grid = [ -9  38  -1 -16   9  -3  10   1 -44  -3  -2 -11   5 -23]
The entry just left of 38 is -9
The entry just right of the smallest entry -> -3
Report the entry just left of the smallest entry.
1
The entry just left of -1 is 38
